In the data rows, 128 means zero.
Each pair is two rows. How far apart are they, by a hidden measure? 0 means very close, and 20 very far. Two or three weighted sums of its numbers give each row a place; it is the straight-line distance between the places.
[130 155 103 172 138 135  77  96 172 181  91 120 102 112 110 150]
[119 200  62 198 123 136 113 128  49  70 138  90 168 124  89 148] -> 4
[136  88 153  83 143 118 168 137 166 167 151 155 150 131 121 119]
[143  86 153  86 132 121 172 137 129 119 188  97 157 167 209 211] -> 13
[ 69 164 135 103 110 156 148 195 130 115 186 101 156 172 205 208]
[154 146 116 155 129 117 106 107  93  74 156 176 183 188 222 126] -> 4
[158 119 135 132 135 113  83  88  73  69  98  64 109  95  68  93]
[ 75 126 148  79 112 141 161 190 153 125 187 135 147 176 159 195] -> 4
[154  92 143 116 139 116 132 106 121 113  83 105  60  75 128  53]
[ 96 205  53 208 117 148 105 138 189 177 100 113 101 121 102 133] -> 9
[158 101 138 139 131 120  98  86  95  88  87  90  72  82  95  67]
[ 51 215  54 223  44 182 113 192 162 181 141 145  98 161  93 168] -> 11
[149  86 147 105 133 109 146 114  47  70 131  70 155 117  72 131]
[108  90 150  76 128 124 177 149 137 123 155 188 185 169 145 125] -> 6
[ 62 183 121 137  90 166 137 196 155 177 124 139  99 142  99 170]
[155  83 150 100 142 112 149 120  75  70 155 167 190 169 165 149] -> 12
[141  85 155  87 139 121 172 144 164 158 151 156 153 132 120 123]
[162 107 140 133 129 109 101  91  46  68 134  80 161 118  85 145] -> 13
[117  97 147  78 123 126 174 150 136 123 151 195 185 178 147 119]
[ 70 155 131  91 111 152 153 186 158 139 191 160 142 178 140 184] -> 11
[126  87 149  87 128 120 176 156 138 159 171 205 136 190 157 152]
[142 138 114 154 128 126  71  81 165 183  76 117  98  93 133 144] -> 5
[136  87 154  78 142 124 169 145 167 174 152 151 148 128 123 120]
[155  88 143 116 136 109 131 110 130 115 191  98 153 167 204 211] -> 17
[154 130 127 146 128 110  94  98 138 140 184 110 156 161 179 177]
[155 110 143 133 132 110  93  97 143 131 154 185 178 162 141 121] -> 8
[123 184  78 188 136 150  90 114 187 181 102 119  96 120 110 140]
[153 120 127 142 129 111  89  93 110 101  84 100  66  83 108  56] -> 6
[150 122 128 137 122 112 106 111 165 143 187 182 140 187 131 166]
[109 100 147  73 122 133 169 162 119  94 156 194 192 190 198 119] -> 13
[134  87 159  84 139 113 165 146 169 168 153 153 150 127 108 129]
[154  86 142 103 144 114 154 119 130 154 146 205 144 202 154 161] -> 9
[158  87 151 117 145 123 142 107 111 108  82 103  61  79 114  51]
[105 216  66 199 131 145 114 130  54  55 109  50 131 105  55 108] -> 11
[117 194  77 206 119 127 125 130 148 151 176 194 133 190 142 155]
[155 135 112 155 131 127  79  80 163 177  74 118  96  91 126 148] -> 2
[157  85 152 115 140 110 124 103  54  69 151 123 192 137 110 166]
[154  85 151 101 153 122 151 113  69  65 103  57 117 102  59 102] -> 12
[154  76 150 106 143 113 145 111  53  69 144 125 186 137 106 156]
[109 213  51 211 120 148 115 132  84  72  96  74  95  92  79  83] -> 10
[152 153 120 160 141 131  91 102 102  84  85  94  76  80  96  71]
[ 91 112 152  74 119 137 167 171 154 141 153 167 165 152 136 120] -> 3
[151  85 148  98 149 120 160 119 163 176 176 147 147 150 126 116]
[160 116 143 136 143 110  97  94  82  70  92  79  93  91  80  85] -> 6
[ 78 124 141  80 110 140 161 183 142 146 185 121 154 157 170 171]
[121 202  72 196 132 136 121 129  66  68 152 158 191 157 141 157] -> 3
[143  87 156  90 142 122 162 132  55  61 114  52 143 110  59 117]
[137 187 100 175 145 136  99 110 143 135  66 112  67  57 134  63] -> 8
[161  84 148 122 143 109 120 105 115 100 156 197 197 192 198 127]
[155  89 158  95 142 114 158 119 156 153 152 167 159 140 125 127] -> 13
[149  87 150 108 143 122 148 127  92  86  88  84  77  85  86  72]
[ 54 205  90 179  62 186 132 199 149 172 107 120 106 115 118 164] -> 8
[152 115 133 141 123 120  96  90 157 163  55 108  88  58 132 128]
[136 141 112 154 125 113 115 120 134 134 189 107 153 161 184 179] -> 14
[ 78 137 134  85 104 150 165 174 167 178 166 147 141 136 120 119]
[160  87 156 113 141 111 141 109  98  80 158 184 189 197 232 122] -> 17
[ 58 174 133 116  96 159 150 193 153 154 183 195 133 184 136 158]
[ 75 134 144  82 111 142 163 173 156 134 191 161 142 181 141 188] -> 3
[141 130 118 164 134 126  77  89 172 182  88 116  98 108 117 147]
[158  99 139 126 133 109 110  94 108 107  82  98  66  81 110  62] -> 8
[157  84 157 104 150 114 135 111  95  87  87  86  75  87  95  70]
[136  89 149  85 133 124 172 144 119 109 160 201 194 187 179 122] -> 7
[155 120 121 152 132 125  89  79 160 174  63 108  92  76 132 149]
[159 150 112 168 135 113  96  97  83  66 152 176 192 177 180 152] -> 5
[140  87 168  85 143 122 161 139 152 155 152 168 159 139 123 129]
[155 107 150 129 133 114 108  94  96  89  86  91  73  82  93  65] -> 5
[159 101 138 133 133 111 102  96 120 113  81 110  59  75 122  43]
[167  91 156 107 144 115 134 109  68  61 101  57 121  98  56 107] -> 5
[ 90 105 147  71 119 133 170 160 169 174 164 149 147 137 115 120]
[163 104 141 125 133 114 112  94 142 139  59 108  67  62 134  74] -> 9
[113 208  66 205 133 142 107 130  53  69 141 108 179 128 100 158]
[129 183  93 178 140 142  88 104 199 181 105 108  99 120 100 122] -> 12
[151  89 145  90 141 123 156 121  49  67 126  59 155 110  74 123]
[158  85 151 114 144 104 122 100  46  67 127  66 156 113  70 127] -> 3
[ 59 178 122 125  93 167 141 194 130 157 141 190 136 189 143 151]
[109  89 151  77 121 126 161 157 144 134 153 184 173 160 142 121] -> 3
[153 134 115 155 127 117  77  85 161 170  70 117  94  77 130 145]
[151 137 115 163 126 124  83  87 178 178  90 119  98 109 122 148] -> 4
[107 100 151  78 122 134 173 157 145 140 152 180 169 153 127 123]
[154 152 117 165 133 122  92  96 102  87 159 195 190 191 214 123] -> 12
[135 189  95 189 137 124 112 112 131 120 156 199 186 178 166 132]
[ 83 119 149  73 114 139 164 180 155 161 184 129 146 156 151 143] -> 6
[ 75 140 141  79 108 138 166 182 146 146 184 114 154 158 170 168]
[ 61 169 126 110 102 151 140 185 153 128 187 150 143 176 153 192] -> 7
[139  87 157 105 136 117 159 126 134 122 191  98 157 165 204 192]
[136  82 150  81 133 120 176 143 140 137 187 104 154 160 183 180] -> 2
[ 78 126 145  77 113 142 158 178 170 174 155 154 145 127 120 119]
[147 137 112 155 129 117  83  92 129 122  74 115  58  68 143  43] -> 5
[ 65 168 125 120  97 151 147 190 142 162 178 205 134 187 145 160]
[144 166 102 180 133 134  93 104 100  91  86  94  67  84  99  64] -> 2
[151 111 131 138 132 108  89  84 110 107  85 106  62  78 121  59]
[ 73 141 144  84 114 157 152 172 153 156 184 123 152 160 160 159] -> 6
[ 76 141 139  87 107 143 162 180 172 184 169 148 145 141 121 120]
[111 190  71 196 127 135 109 121 162 152 157 162 157 137 118 123] -> 9
[134 163 104 179 141 140  81 100 161 177  81 119  95  97 128 147]
[154 123 122 146 124 101 108 104 135 160 166 206 137 191 161 150] -> 3
[156  99 144 113 150 116 128 107 111 105  83 100  58  76 115  50]
[153  89 139 117 131 108 119 106 164 180 176 141 147 149 120 117] -> 14
[141  97 154  87 141 129 156 136  65  67 101  58 111 104  68  99]
[149 156 108 160 135 116 103 108 106  89 152 189 192 193 212 128] -> 12
[ 62 172 131 109 103 149 141 192 129 121 187  97 158 165 208 192]
[154  85 153 104 142 109 140 112 127 116 156 195 195 183 173 127] -> 5
[161  90 154 112 143 111 131 111  90  78  89  84  83  85  89  79]
[ 59 194 118 132  87 162 137 194 160 143 186 190 137 184 130 161] -> 13
[ 87 114 147  69 114 137 167 168 171 177 164 153 144 133 115 119]
[ 83 119 149  70 116 147 167 169 165 177 177 149 151 149 122 121] -> 3
[ 66 173 128 118  91 154 139 195 130 119 186  98 151 166 196 205]
[ 63 194 119 134  90 160 141 197 160 135 190 172 140 182 136 172] -> 12
[157  86 149 113 142 115 142 100  51  63 117  54 149 106  61 124]
[156 129 126 144 131 101  92  90  56  73 147 134 190 134 123 168] -> 7
[ 61 207 105 158  81 176 131 196 125 163 157 213 148 197 172 152]
[133  85 155  89 134 117 168 139 117 157 155 218 142 201 174 152] -> 9
[147 143 106 161 129 133  79  91 174 177  91 117 101 106 123 145]
[144 178 102 175 136 128  97 107  80  72  95  69 102  90  74  91] -> 10
[ 82 107 152  78 120 137 176 169 130 116 185 104 154 170 191 222]
[157  86 157  99 149 116 151 123 139 125 157 187 179 165 141 126] -> 7
[122 173  85 184 136 146  83 101 213 177 107 108  93 118  97 119]
[140  90 147  92 140 125 166 137  53  57 111  50 138 105  61 119] -> 9
[151  82 159  91 141 120 162 129 153 148 152 168 166 143 126 127]
[108 102 150  71 123 131 171 157 162 139 188 176 141 181 133 170] -> 9
[115 102 149  80 135 129 172 158  75  71 156 167 187 168 166 157]
[141  82 150  88 141 118 165 134 127 119 189  92 155 168 202 198] -> 8
[143  95 158  89 140 117 164 140  54  70 142 110 176 129 100 160]
[ 92 209  51 210 118 149 107 136 165 173  73 118  93  84 134 148] -> 5
[127 177  94 186 135 142  88 104 170 179  86 123  95 102 123 144]
[160 134 122 150 128 113  91  94  52  66 122  53 150 109  66 119] -> 9
[163  89 144 103 152 112 145 112  50  68 150 114 187 133 104 156]
[101 101 151  73 124 131 174 161 149 142 153 175 168 152 134 121] -> 11
[157  77 145 100 147 118 158 116 160 162 154 160 152 132 121 127]
[ 60 176 127 116  98 158 138 191 133 157 168 206 135 195 166 145] -> 5
[131  99 146  83 133 132 160 145  56  71 148 122 188 138 115 170]
[ 81 122 141  76 117 140 165 174 124 153 150 212 141 204 153 159] -> 5
[148 166 101 179 127 128  87 102 135 141  65 112  61  59 137  61]
[150 119 129 145 125 106  93  83 145 139  64 110  68  59 134  76] -> 2
[140  81 152  92 143 122 169 141 123 111 160 200 193 182 172 117]
[123  88 154  77 129 124 176 149 147 165 125 155 116 151 147 150] -> 5
[161  90 149 114 148 108 121 104 119 107 159 199 197 189 181 131]
[145 121 134 147 122 120  88  93 153 170  64 105  92  74 135 138] -> 6
[122 203  73 187 132 144 104 118 160 178  80 119 100  92 124 151]
[136 189  96 186 146 126 110 111  46  69 141  92 171 125  91 148] -> 5
[134  92 148  96 135 116 170 138 153 173 114 125 105 127 118 177]
[163  88 147 118 144 111 134 105 121 111  79 106  56  78 127  45] -> 4
[ 58 200 116 161  84 177 137 190 152 168 115 137 111 129 150 141]
[147 100 140 128 136 111 104  92 129 131  74 111  55  67 139  42] -> 3
[ 60 205  89 188  60 187 122 197 154 160 109 128 113 119 146 150]
[153 112 134 144 132 112  89  83  84  79  93  75  89  90  72  83] -> 6
[138 144 112 160 128 124  79  87 166 180  86 118  98 100 123 149]
[157 105 132 134 133 114 102  94  64  68  97  66 109  95  60 101] -> 5
[141 149 114 168 142 129  82  91 157 179  74 109  92  86 133 142]
[ 54 205  97 181  58 189 127 197 154 166 104 118 107 105 147 153] -> 5
[ 79 115 151  77 121 142 167 174 147 156 174 202 134 190 144 163]
[167 117 137 140 133 109  94  94  57  59 108  48 135 102  42 112] -> 5
[155  87 154 115 142 115 139 112  95  86  90  91  72  85  93  72]
[157 103 151 122 135 105 119 105  88  85  87  84  86  83  85  80] -> 1
[156 100 138 136 133 116 112  97 152 161  54 106  78  51 129 119]
[ 60 215  72 201  57 194 122 199 151 172 115 131  97 120 110 168] -> 17
[134 179  86 191 140 143  99 105 183 178  95 121 103 118 116 145]
[ 69 162 127  98 101 145 137 184 154 155 180 128 150 159 150 149] -> 6
[137  85 147  92 128 119 169 135 147 145 187 112 155 158 177 171]
[157  87 155 107 144 118 154 119 158 128 191 152 144 178 149 187] -> 6
[144 181  93 176 140 131 101 116 114 106  82 103  57  81 118  43]
[154 104 138 134 126 113  92  99 147 150  57 106  73  54 132  93] -> 7
[153  83 150 112 151 104 125 100  72  71 100  69 109  96  68  97]
[ 75 127 147  78 119 142 165 166 154 156 175 197 135 187 139 166] -> 5
[162 131 124 148 133 113  91  95 105  92  85  95  66  85  98  56]
[110  88 154  75 127 122 176 158 162 141 192 176 138 180 132 178] -> 4
[ 71 130 134  75 119 142 167 180 168 175 177 140 146 149 120 126]
[155  88 156 101 153 116 150 119  80  68 151 165 192 169 162 155] -> 11
[ 61 209  71 207  54 188 131 193 157 184 134 145 101 159  94 168]
[158 110 142 133 126 108 102 106 145 135 154 179 168 159 130 134] -> 5
[ 88 110 148  70 121 129 169 175 162 155 153 162 155 135 124 126]
[149 105 134 136 133 110 100 103 150 149  56 106  78  54 133  94] -> 9
[118 200  76 198 133 149 102 121 172 175  82 119  96 103 133 153]
[138  92 150  87 131 117 157 139  46  67 123  56 149 107  72 124] -> 4
[152  88 148 116 136 116 129  92  95  86  86  90  75  83  94  72]
[105 109 148  70 116 135 167 169 161 158 154 159 151 133 123 118] -> 1
[147 163 105 175 139 130  96  99 111 100  83 104  64  78 101  62]
[156 101 148 126 133 109 110 104  98  75 156 180 181 199 225 124] -> 14
[151  91 147 116 150 117 145 111  97  91  87  92  71  82 100  69]
[154 105 133 134 131 116  97  93 140 136  68 109  67  61 131  53] -> 4
[114  97 143  74 132 123 170 152  83  66 154 173 187 180 180 146]
[150  93 148 115 149 104 122 104  52  71 136  85 167 123  85 143] -> 4
[161  84 158 100 145 114 157 121 115 100 158 196 198 193 200 123]
[ 62 174 123 101 102 156 148 187 127 123 189 102 158 165 202 194] -> 11
[156  99 136 134 140 111  98  91 148 156  58 106  79  49 122 108]
[ 61 165 134 103 108 148 151 188 128 116 192  99 155 168 202 211] -> 10
[147  88 144 101 150 122 165 123 127 120 158 199 193 173 162 116]
[132 197  77 193 145 137 105 113 100  91  86  94  70  83 106  61] -> 7
[ 91 113 139  72 115 133 165 173 160 149 152 164 163 144 124 130]
[139 172  91 178 129 136  79 101 169 178  85 118  97 104 127 157] -> 7
[148 146 111 170 130 122  89  95 111  98 161 195 198 194 198 127]
[159 115 135 127 133 106  94  89  95  71 151 176 179 193 213 132] -> 2
[ 66 185 111 130  88 163 131 190 158 141 191 174 139 182 140 177]
[165 104 136 129 135 109 109  93  51  60 111  53 138 102  51 116] -> 7
[ 98 101 147  70 127 134 173 162 141 115 190 118 150 179 182 207]
[163  94 146 132 140 113 107  98  76  67  97  68 104  92  76  95] -> 6
[159 131 130 142 129 109  87  97  96  83  87  90  72  82  92  81]
[110  97 149  71 134 129 178 151 167 154 150 163 153 138 114 129] -> 4
[115 189  74 193 137 146 101 118 194 177 102 111 101 120 101 130]
[ 82 215  53 222 105 153 110 160 108 100  87  95  65  82 108  55] -> 5
[137 166  98 180 138 137  84 100 155 170  65 115  91  78 126 147]
[157 102 149 127 132 107 106 100  66  67 103  56 119  98  63 106] -> 9
[161  83 149 112 145 110 139 110  45  68 137  83 168 120  80 140]
[ 93 103 141  73 120 138 169 160 116 106 155 202 196 188 188 125] -> 3
[147 114 139 137 133 116  98  88 151 149  57 105  75  52 122  93]
[147 163 107 167 121 126  94  96  51  62 122  49 150 109  61 123] -> 16
[160 104 134 139 122 111 107  85 158 173  61 108  90  73 139 132]
[142 146 115 163 127 126  82  92  98  88  86  95  73  78  92  61] -> 14
[113  90 154  75 120 134 174 162 148 132 153 184 178 163 147 123]
[165  92 151 111 144 116 131 106  49  70 132  70 157 118  73 133] -> 7
[122 180  77 190 136 142  80 102 209 176 103 106  94 120  96 119]
[ 69 135 139  79 110 138 160 180 169 177 160 151 149 133 123 115] -> 9
[136  82 150  81 139 129 168 139 115 108 158 201 196 189 185 121]
[ 67 164 129 112 110 155 160 189 137 135 187 100 153 155 183 173] -> 4
[155 109 138 145 128 114  93  94 123 121  75 112  59  72 130  51]
[125 186  82 189 145 138  94 113 172 182  90 117  99 106 121 149] -> 4
[149 110 136 140 135 111  97  87  98  89  84  93  70  80 104  57]
[117  88 156  86 132 132 174 144 158 140 189 171 142 180 128 181] -> 5
[ 78 120 140  74 112 141 163 172 139 136 189 103 154 162 186 185]
[142 159 104 169 134 125  92  98 154 166  59 107  84  58 136 120] -> 13
[146  85 153  89 144 108 163 134 155 148 150 170 162 142 119 125]
[ 65 184 116 132  95 169 132 195 151 129 188 141 152 176 160 190] -> 16
[157  88 143 116 140 113 132 102 119 116  79 105  55  74 120  44]
[152 117 131 144 128 115  87  90 158 168  64 112  90  76 133 138] -> 6
[155 144 107 162 131 125  77  90 134 139  67 112  60  66 145  58]
[ 64 177 120 124 101 163 139 193 134 159 141 189 135 186 151 151] -> 3
[147 165 104 172 130 123  92 100  49  64 137  75 164 120  76 138]
[ 60 205  82 191  53 197 131 204 154 172 115 129 102 119 126 167] -> 3
[163 116 132 136 132 102  98  88  76  72  93  76  96  92  75  82]
[152 112 144 139 132 116 100  94 154 159  57 109  86  59 123 129] -> 11
[118  93 159  81 128 128 170 150 131 125 155 188 184 172 156 126]
[156  78 155 112 143 114 141 114 168 166 151 158 152 131 117 131] -> 4
[109  92 146  74 132 139 181 146 132 126 193  98 161 161 197 198]
[160  95 153 117 129 105 128 119 153 126 190 135 148 177 162 197] -> 4
[133 187  82 194 128 131 108 117  52  70 146 127 185 136 104 158]
[157 110 130 138 129 113  88  94 107  96  82  96  65  80 102  66] -> 8
[162  95 142 125 133 103 108 108 162 155 153 160 155 138 126 120]
[165 101 149 120 142 114 117 103  77  74  98  72 102  91  81  96] -> 6
[147 171  99 167 141 124 102 103 100  85  85  88  75  82  90  76]
[143 171 108 174 134 115 113 116 160 170 177 140 147 148 135 130] -> 7
[133 172  90 180 144 141  92  96 175 179  92 119  99 110 118 144]
[158  91 146 125 138 109 116 103  50  61 121  57 151 107  64 120] -> 3
[151  81 152 100 149 115 155 127  73  72  96  63  96  93  68  88]
[159  94 149 125 144 108 115 103  49  71 146 110 179 130 104 153] -> 12
[162  79 162 103 147 113 140 118 157 149 151 171 162 143 127 130]
[152 117 129 146 121 121  81  82 148 152  57 105  76  50 132 101] -> 1
[104  99 149  65 125 127 179 163 161 165 179 136 145 153 140 132]
[151  88 148 117 145 101 127 107 101  90 158 193 192 190 213 124] -> 13
[143 179  98 181 144 132 105 105 103  96  84  99  69  79 108  61]
[126 154  98 175 136 133  89  93 180 182  96 117 101 111 120 149] -> 10
[121 200  77 195 135 137 106 126 126 118  76 108  56  73 134  37]
[109  99 144  71 123 131 172 163 109  93 155 195 198 192 200 116] -> 8
[116 197  67 193 140 150  97 119 200 177 101 106  94 119  94 122]
[ 71 143 137  87 110 143 157 181 157 151 184 192 137 190 137 155] -> 3
[143  92 150  85 137 121 160 136  75  68 156 159 193 162 155 156]
[118 198  67 203 139 144 105 115 189 175 102 112  94 122 102 126] -> 6
[ 60 178 122 123  90 160 147 194 145 156 169 204 135 193 155 147]
[121 206  82 194 135 141 104 121 140 134  69 116  63  69 149  42] -> 12
[147 113 138 120 133 114 137 118 127 116 190  99 152 165 211 211]
[136  83 153  87 136 123 163 143 142 122 184 121 152 177 175 206] -> 3
[ 89 112 143  72 122 131 168 162 164 162 153 156 151 132 121 131]
[163  87 145 127 138 110 121  99  47  71 140  95 173 127  95 147] -> 13
[150 114 132 133 135 110  99  80 102  89  84  93  72  81  98  62]
[149 116 134 148 132 122  90  89 166 178  79 120  99 101 129 150] -> 10
[159 100 137 126 140 112 111  99  78  70  97  71 104  92  65  97]
[149 137 116 153 126 123  81  85 166 182  84 121  97 100 126 146] -> 5
[ 90 109 155  69 121 134 177 157 161 150 182 188 133 185 133 162]
[123 195  74 195 133 144  87 115 204 178 100 112  99 120 104 120] -> 4
[135 198  94 181 143 135 110 115 103  94  87 102  66  77 103  72]
[ 80 123 142  71 111 141 165 173 169 181 172 142 148 139 115 115] -> 8
[150  82 149 105 143 111 153 112 131 122 191 100 157 162 197 206]
[154 103 141 131 140 107 107  96 157 165  55 109  81  61 132 124] -> 16
[140 142 113 157 127 115  91  85 119 106  83 103  61  78 116  57]
[ 88 112 152  71 113 138 166 178 145 145 185 117 154 159 176 169] -> 9
